One turning vector, and how many steps it has turned:
The counts run from 0 to 768.
[-17.2 -23.2  10.2 -16.5  -1.3   8.5 -15.1   5.4 -34.9  -4.4  -9.2  20.3
   0.6 -13.4   5.3   7.3 -14.1  -3.3   5.2  11.5  10.8  10.3  -2.0  18.1
  -6.2   1.3 -17.8  -0.8  13.9  -0.5   2.1  14.1   5.1  -9.6   1.9   7.7
   6.5  -4.6   9.9 -10.6 -19.3 -11.6   4.5   5.0 -22.1  10.7  15.1 -23.6
  -6.6] | 725
[  2.2 -15.0  -1.9   3.5  -2.1  -0.3  -2.5  37.3 -18.7  -1.0  -1.9  15.4
 -11.0  11.2   8.9 -13.1   8.6  16.8  -0.4   7.3  29.1   2.9  -7.2  11.0
  12.8  16.5  18.1  -4.3   9.8   7.1   3.5   7.8   2.0  -7.2 -20.3   8.0
  -9.1 -26.2  -2.3   3.0  -2.1 -16.5   5.4 -24.9   7.2 -13.7   8.7  -2.4
  -4.9] | 59
[-34.6  -5.8   7.3 -15.3  -5.7   6.5  -6.1   6.6  -7.4 -12.9  -7.2   4.1
  -1.5   1.9  18.5   5.6  -8.4 -10.5   2.3   7.0   6.2   1.4   0.1  -3.8
 -12.9  18.2 -18.4  -9.5  -5.6  -6.7 -17.8  11.1   9.9 -12.1   9.3  -7.7
  -6.8  -6.5  20.0   5.6 -16.2   8.8   4.9   2.8 -12.2  -4.9  25.6 -36.8
  -0.4] | 203
[ -6.7  -3.5   2.8  -5.4   9.9   8.4  -1.6  -5.8  -7.7   4.2  13.0 -12.6
  -0.6 -28.6  -9.7  18.1 -14.3 -13.6  13.1 -10.2 -12.2  -2.3  17.0  10.7
 -18.0 -21.7  -6.8   5.3 -10.2  -0.3   8.0 -14.2 -10.7   2.0   9.7  -7.5
   7.2  23.7 -15.3 -16.9   4.8  10.1   0.6  27.2 -22.8   2.4 -14.0   3.2
  -2.8] | 460
[-22.0   1.8  -0.5 -20.8  11.1  14.1   7.6  38.0  -9.1 -11.9  -5.6   7.4
  -5.0   4.2  -8.1  15.2   1.1 -16.0  18.0  -8.2  18.2  -4.6   6.9  14.0
  10.2  15.7 -10.4  13.8  -1.2   7.8  -4.8   8.8  -6.3 -33.3 -12.1  -4.3
   0.1 -13.5   4.0   6.7   1.3   3.4  -0.3  -7.0  -5.1  -6.9   2.2 -13.5
   1.8] | 435
[ 18.9  -9.4  -8.3   5.7   7.4   1.1  -2.5 -24.0 -10.2   5.2  13.2   9.8
  13.9  14.8   6.3 -14.7   8.7  15.2   0.6  -2.4  -0.2  -3.8  -1.8  -1.5
  -7.8 -22.5   6.9   0.1   6.0   6.9  22.4  -1.2   5.6  34.8 -17.7   7.9
   6.3  -6.5   1.8  -7.4  -9.7 -13.7   2.3 -20.3  -4.9   6.5   9.0  22.2
   7.8] | 26
[  1.0   3.8  25.5 -11.5  13.0   3.5   8.2  -7.3 -18.7   2.3  22.7  -9.7
   7.2 -17.7   3.3  18.0 -13.1  -7.7  -4.5  -6.8  13.4  -7.9  -4.6   6.0
  14.5 -23.1 -15.1   4.1  20.5  -2.1  21.5 -11.7 -13.2  -0.3  -4.9  -5.8
   0.5  15.6  -4.5 -18.6  16.6  15.2 -14.8  11.6  -6.2   5.0 -16.3 -12.9
  -0.1] | 190
[ -7.2 -14.9 -11.8   9.8 -13.8   0.4 -12.9 -27.9 -17.6  24.1   5.3  -1.5
   8.8  -5.7  -4.3 -19.5   4.0   4.4   2.9 -13.2 -21.5  16.8 -18.4  -2.0
 -16.3   5.5  -7.8   0.8  -5.5  12.2 -14.1   3.0  17.1  33.7  -9.4  -3.0
  -0.4  -3.3  -1.3  12.3  -9.4  -5.4 -10.8   1.0  -7.1  16.0  22.4  13.3
   6.2] | 258
[-34.0 -18.0  11.4  -7.7  18.0 -10.9 -15.9 -11.2 -18.6  12.2  13.0 -10.2
   7.8  12.0  17.2 -15.6 -11.8 -16.8  -0.8   2.1  12.3   1.1   2.6 -19.2
 -16.1  -2.6 -11.1 -18.5   5.3  -2.6  12.9 -12.3  12.5   0.9   9.8   7.4
   4.6  -3.8  -1.0   0.8  -8.4   7.0  23.8  -5.8  -2.4   0.2  23.6  -2.0
   4.9] | 213
[ -4.0 -26.1   7.9 -16.8  -4.1  -7.1   3.7  -1.2 -25.7  -8.5   3.3  36.0
   2.1 -22.0  24.3   7.6 -13.6  -5.8  -2.3   1.6   9.5  -9.6   1.3   8.5
 -10.3 -10.6 -11.5 -16.9  12.5  -9.2   9.9  -1.4   6.0   7.0   7.5  12.4
   6.7  13.4  15.1   0.4  -9.7   4.6  -3.6  15.3 -16.3   3.0  -5.9 -11.2
  -4.9] | 233
[ -5.5  -8.9  16.4  -6.2 -18.9  -5.4 -13.1 -20.3 -21.5   1.7  -8.4  12.5
   5.0 -12.8   9.9  -3.0 -13.2  -0.9 -12.7   4.8  -8.0   2.9  -7.4  -0.6
  -9.7 -14.4 -21.7  -3.0  25.0  -6.2   5.5  -9.9   2.5  22.9   1.6  13.5
   4.0   8.7   5.0  -1.1   6.4  10.8  -7.6  11.5 -12.8  19.2   3.2 -27.3
   2.6] | 232
[  8.9  17.7   6.4  -8.5  27.3  11.5   7.2  -5.5   6.5  -2.9  15.7  -7.1
  10.4  15.2  -5.5  17.3  -3.9  -1.9   8.6  -2.1   3.1 -12.0   0.9  -0.3
  -5.0 -31.2 -16.0  24.2  -2.6   5.1  27.2   4.1  -9.8   0.3 -15.9  -6.1
  22.1   1.6   4.7 -27.8  -4.6  -3.6  -2.8 -11.4 -16.1   5.5  -1.0   8.3
  11.0] | 693
[ 12.7  32.7  -6.1  18.3 -10.5  11.4   7.9   9.9  27.7   4.7  -1.1 -16.5
 -11.5  11.3 -20.2  10.0  14.4  19.8  -1.5  -2.7   0.7   7.1  -4.7  -3.3
  22.0  13.2   7.4  12.6  -4.7   3.2 -21.7   8.0  -7.0  -0.4 -18.6  -5.0
 -11.9 -20.3  -3.7  -6.1  10.5  14.0  -7.8   5.1   8.0  -0.1  -6.1   4.1
  10.1] | 93
[ 10.7   2.4   8.3  12.5  28.0   3.4  13.5 -12.5   8.9  19.1   7.8 -23.6
  19.5   0.8 -15.3  20.0  -5.1  12.7  -0.8   3.6  23.5  -3.6   4.5   7.5
  -7.2 -22.8   3.7  -2.1  -6.2  -1.5  21.7 -10.0 -16.8   7.9   6.6  14.3
   9.7  -3.8  -4.9 -28.8   9.2   4.4 -11.6  -1.5  -3.8   0.6 -16.0  12.0
   1.2] | 127
[ 10.6  11.6 -13.6  -5.5 -20.8  -0.1  18.9  15.3  15.9  -5.7   1.6  25.9
 -19.6   6.8   5.9   2.5  16.7   6.2  15.0 -13.4   0.4  -1.4  -7.5  -5.7
  30.6   7.4  14.6   0.4   6.7  -1.9 -14.2   0.7  -3.9   3.7 -16.9 -18.2
 -12.6 -16.1   8.2  28.6   1.9  11.7 -12.3  -1.6   2.8 -13.3   2.8   2.4
   6.0] | 29
[  8.4  -8.1  -7.7 -13.1  -6.8  -1.4   6.5   4.3  -1.5   4.7 -20.3  31.7
 -11.9  -7.3   1.8  11.3   9.8  17.6   8.9   6.4  12.1  -6.7   1.1  14.7
 -10.0  11.4  13.5 -17.8  12.2  -3.7   5.4  15.4   5.0 -11.6  -0.1  36.0
  -2.8 -13.8   9.8  21.1  -7.9 -24.7 -13.8 -16.8  -9.0   1.8  -8.2  -3.1
 -12.8] | 80
[-31.8   9.0  14.0  -7.3   7.8   3.4   6.7 -13.9  -0.1   3.7   9.3 -34.3
  -3.0  -6.0   2.6  15.2 -11.9 -18.6   7.3  -7.8   0.1   6.1  14.4 -19.1
  -9.1 -14.4   2.4  -8.7  -4.5 -15.4   2.5  -7.9 -18.3 -18.0  27.7 -20.1
 -10.8   9.8  -6.7 -11.7   2.4   7.6  15.2   2.2  -6.4 -16.2  13.4 -10.8
   4.1] | 452
[ 11.9   0.7   9.5  -5.1   1.2   6.9  20.5   8.4 -18.7 -23.7   8.5  -3.8
  16.5  -6.0   4.3  25.2 -10.4   7.9 -13.9   2.5  14.5  -3.7   2.5   8.6
  17.3 -18.2  24.1  17.6  -4.5  -3.1  23.0   0.4 -17.3  -0.1   5.6  -4.3
  -5.8  16.4   5.0 -22.4  -0.7 -18.4  -6.5 -12.5  -2.5 -12.7 -22.1   8.3
 -16.0] | 640
[-15.5  -2.4   9.3 -10.5 -25.8  14.7 -26.8 -13.3 -18.7  -5.0   5.4   2.8
 -28.4 -14.7   6.6 -20.7  -5.3  -6.0  13.0 -20.1  -8.8  11.2   8.5   2.9
   4.0  13.3  -8.6   5.8  11.0   4.5 -17.7  -2.6  15.0  11.5  -0.1 -12.8
 -20.5 -18.5   2.4  14.0  -1.7   8.8   8.9  -4.3  -6.6   2.0   7.2  -7.9
   5.2] | 247
[ -6.0 -16.3 -10.2  -4.1  23.0  -7.5  15.9   1.4  -6.3  17.6   3.2  14.4
  14.3 -16.8  -4.3  15.4  -3.6 -12.7  18.6 -24.8 -10.0  -7.4  -2.8   9.2
 -23.5  -6.7 -11.9  -2.8 -17.7   2.3   2.5   6.3  -6.6  -4.0   3.9   2.9
   9.5  10.6  -0.6  18.1  -1.9  13.0 -21.3  12.5 -22.7  -7.4  -7.8  18.5
 -10.4] | 207
[  7.5  10.6  -6.0   0.9  -1.9  -2.6  -0.4   0.0  21.2  -4.5 -16.3   3.3
  15.3  40.5   8.2 -12.1  19.3  10.7 -18.2  13.9   0.1  -7.7  -6.6 -20.8
  -6.3   6.4   7.9   0.2   6.8   9.0  12.1  10.3  13.0  -4.0   1.2  15.5
   3.1 -15.2  15.1  10.5  -3.1  -4.9   6.5 -29.6  13.2   2.4  12.2  -2.6
  16.4] | 600
[ -4.6  18.4  -9.0   5.2   8.2 -19.2  -4.5 -22.3  -1.1   4.2  -1.4  -8.9
  11.4 -13.9  15.8  20.6 -15.8  17.4 -17.7  12.3   0.0  16.8   0.7 -14.2
  -7.7 -10.8 -15.2 -10.7  -3.1 -14.4   5.9   5.6  -1.8 -19.6  27.1  -4.1
 -11.8  21.1  -4.3  -9.4  -0.6  -8.5   4.1  12.9 -11.6   2.3  -2.5   4.1
  -9.4] | 691
[ -6.9  29.3   9.4   2.9  -3.4  -0.3   1.3  -2.4  23.8   7.8   0.9 -14.0
 -15.5   3.9  -4.8  -1.0   2.3 -12.8   6.9 -16.1  -6.5 -11.5   5.3 -20.2
   3.5  -0.5 -18.9   2.7  -1.2  -6.6 -12.4 -10.8  -8.8   5.0  -6.1 -16.3
   1.9  -2.3  -6.3   0.0  18.4  46.7   0.2  16.8  -4.2  -1.9   6.4  -4.5
  17.1] | 209
[  6.1 -13.1  11.4  -3.8 -22.5  19.4   0.1 -19.7 -20.3   2.1  28.6  -1.2
 -23.2 -18.3   0.5  -9.1  -2.5   8.8  16.7 -20.6   3.9   5.8   2.2  11.3
   7.6   1.2  18.0   3.9   2.8  -4.3  -0.2  -9.6   2.8  29.5  -1.8 -14.4
 -18.1 -14.8  -8.0   8.1  -0.6  -5.7  -3.1 -17.3   6.5 -11.9  -8.3   8.0
  -1.5] | 560
[ 21.5   4.2 -25.4  -3.6   6.8  -7.3 -15.4  -5.7  -5.4  -3.1  16.8   1.2
   4.7   2.0  -2.5   7.3  -4.7   4.8  -6.0  -0.6 -11.1  14.9  -6.8   1.1
   0.4   7.4  -1.2  20.6 -10.1  22.7  12.7  11.6   9.8 -17.5   5.6  -0.6
  -5.4   4.1  -6.6   7.0   0.2 -27.8  -7.0  -3.9 -10.0   2.9 -25.6  39.8
   0.2] | 655
[ 10.0  13.4   9.9   3.2  19.5 -10.7 -11.1 -21.9   4.0  16.9   8.9 -13.9
  17.9   7.8  -5.0   3.0  -4.0  -2.4  -6.9   1.9  -7.4  -3.0  -7.6  -8.1
  -7.4 -18.1 -26.9  14.6   5.3   9.3  10.8   2.2   5.8   8.7  -5.7   7.5
  22.1  10.5   0.3 -23.0   5.0  18.0 -11.2  19.5 -17.4  29.2 -10.6  -1.3
  11.9] | 179
[ 14.6  27.8   0.1  14.1 -13.8   1.6  20.6 -12.5  33.2   2.5 -19.3  -7.7
  -6.4   6.9  -4.2   9.8  19.0  18.7  -4.6   0.2  -3.5 -13.6   6.1 -20.9
  -0.8  -7.1  20.1  -9.3   4.0 -24.3  -1.3  -4.7 -18.4  13.0  12.7  15.3
  -8.5   1.1  -3.6   5.2  15.7  15.6  -6.3  -6.4  12.2 -10.3   2.5 -16.5
  10.9] | 325
[ 12.5  20.0  15.2  -0.2 -20.3  27.0   2.7  -4.0  -1.4  -1.4  -3.7 -12.9
 -24.7  -3.5  -7.8   5.6   3.6  19.3   4.0  -9.4   3.9  11.7  -4.0  10.9
  17.7  13.8   5.5  18.2  12.0  -4.7 -15.6  11.0  -2.9   3.7  -3.2  -1.3
 -16.8 -23.7   0.7   2.2   8.5  -6.3 -25.2 -25.4  10.9   0.2  -5.7   0.6
   3.2] | 623
[  1.2   4.7 -13.5  -5.2 -18.6 -15.5  -9.6 -16.0  -0.2  10.5   0.3  26.9
 -23.7  -4.8  25.4 -14.1   8.2  10.3  -4.1  -8.1   0.6  10.5 -12.8 -12.8
  11.3   7.0 -11.3 -17.4  26.1  -8.0  -4.5   1.9  12.8   7.4  -1.0   3.2
 -16.9  -1.9  -3.9  36.0   6.9   6.0 -13.3  -7.1   5.1   5.8  17.7   7.5
   8.9] | 8
[ 10.3  12.3  -8.9   4.8 -19.9  -8.1  12.1 -14.4  16.7 -13.5  -3.8  25.2
   7.6  -2.5   7.3   6.6   2.6  -7.7  -4.4  -2.7 -31.1 -14.4   2.9  -9.5
  -2.0 -21.6  -2.7   7.6  -6.3  -5.1   0.8  -8.8   5.4  16.9  -3.6 -16.2
   6.1  22.1  12.2   7.6  -2.1  24.8  -5.4  26.8  -8.5   5.9   2.0  -1.7
   4.3] | 252
[ 10.3  12.8   8.4  11.7 -25.1  -4.3   0.3   9.7   3.5 -16.6   6.5 -11.9
  -3.3   5.2   5.6  -4.5   5.3   5.8 -19.8   0.3  -6.5   2.2   2.2 -15.7
  35.9  -0.9  27.6  11.9   1.5   2.7   6.4 -20.6 -13.4  -0.9  -8.3 -16.7
 -17.5   8.0 -15.9  -3.5  17.4   6.3   9.4   4.8  24.2 -12.1 -15.9   1.1
  -2.7] | 596
[-27.2  -8.0 -16.2  -1.2 -10.9   9.3  11.3  17.0  12.3   2.3  -1.2  10.9
  -8.1   4.8 -10.2  -0.1   6.0  -7.0  23.9  -7.1  -7.1   1.3  -9.7  -3.9
  -1.0  16.1  -6.3  -4.4 -19.7   3.6 -34.2   9.2   7.9 -11.5 -17.1 -23.5
   5.1 -14.3  17.1  18.8 -15.9  20.0   9.2  14.3  -7.7 -17.6  25.0  -5.7
   0.9] | 759
[-25.4 -24.5  -3.2  10.2 -13.0  12.3   4.6  -2.4 -16.5  -1.3 -18.6   7.5
  17.5   9.0   7.1 -13.3   4.1  -2.8   8.6  -2.6  -6.5  -3.7  -4.9 -10.9
 -20.6   3.0   9.0 -14.7 -11.4  -4.7 -15.5   7.6  -0.1  21.1  10.0   5.9
  -0.2  -6.9  16.2  15.9 -16.4   6.4  10.3 -11.7  -6.8  -7.8  40.1 -15.6
   2.2] | 266
[ -4.0   8.7   0.4 -15.8  17.7   9.5  13.0   2.2   8.0  15.8   3.9  10.7
  -7.0   8.8 -10.5  -2.3  12.8 -19.8  25.2 -17.1   2.1 -16.6  -5.4   4.0
 -11.5 -14.2 -28.5   7.5  12.7   1.4  11.4  -0.8  -4.4  -7.6 -26.0  10.3
  18.9 -10.2   6.5  10.3   6.9  15.1 -15.5 -15.4 -16.5   8.2   4.4   0.2
  15.3] | 477
[-16.5  -8.0   0.7  -0.3  24.5 -20.1 -15.7  -8.5  -4.0   7.7  -4.3  -7.6
   2.2  -9.8  12.0  11.4 -14.9  -5.2  -5.4  11.9   8.0   0.7   9.8 -12.4
 -24.1  -3.4 -12.2 -20.1  -0.6  -4.9  18.9  -4.0  -3.1 -25.5  28.3  25.4
  -1.8  19.9 -12.9  -4.7   8.7  -4.2  21.1  10.6 -11.7  -0.9  -9.9  -7.3
  -5.4] | 430
[-18.9  15.2  -2.3  11.7  17.1  -0.3   8.0  17.7  23.8 -12.6   2.9  -9.9
   5.0   9.9  -3.7  17.1  -1.3  -4.0  10.5  -0.4   3.3  -5.8  11.6 -12.1
   0.1 -12.1  -2.1   2.8 -26.2  -6.4 -11.5  -1.6  -9.0  -7.6  -4.8 -28.0
   9.6   6.4   5.6 -15.4 -10.6  33.0  17.1  29.2  -8.9 -12.4   9.1  -0.6
   2.1] | 722
[ -1.6  -9.1   1.8  15.2 -37.0  15.8  -3.0  -0.9  -9.4 -27.6 -10.5  13.2
  12.7  -4.4   0.8  -4.6   0.0   1.7  -5.5   0.7 -28.6  -3.0   0.6  -1.3
  -5.6   0.7  12.6  14.9  -8.3   0.9 -16.2   0.4  -1.4  31.3  -0.8 -10.9
   5.6  -0.2  11.9  -8.2 -10.8  13.3   5.1  17.9  -7.0   6.1  11.7 -24.2
  -2.3] | 274
[-12.3  -5.3  -5.4 -22.9  -1.2 -17.9  10.8  -5.7  -4.7 -12.4   2.0  25.1
  -1.6  -8.0  22.5   4.8 -16.4 -22.8   1.7  10.5  -2.1 -13.2   8.2 -15.5
 -11.2 -20.0 -11.4 -21.3   8.6 -12.0  19.4  -5.9   2.3 -21.2  13.0  -1.7
  -6.1  22.0  11.5  16.7  -4.1   2.1  16.7  11.0  -8.2  -3.5   3.6 -18.3
  -7.6] | 494
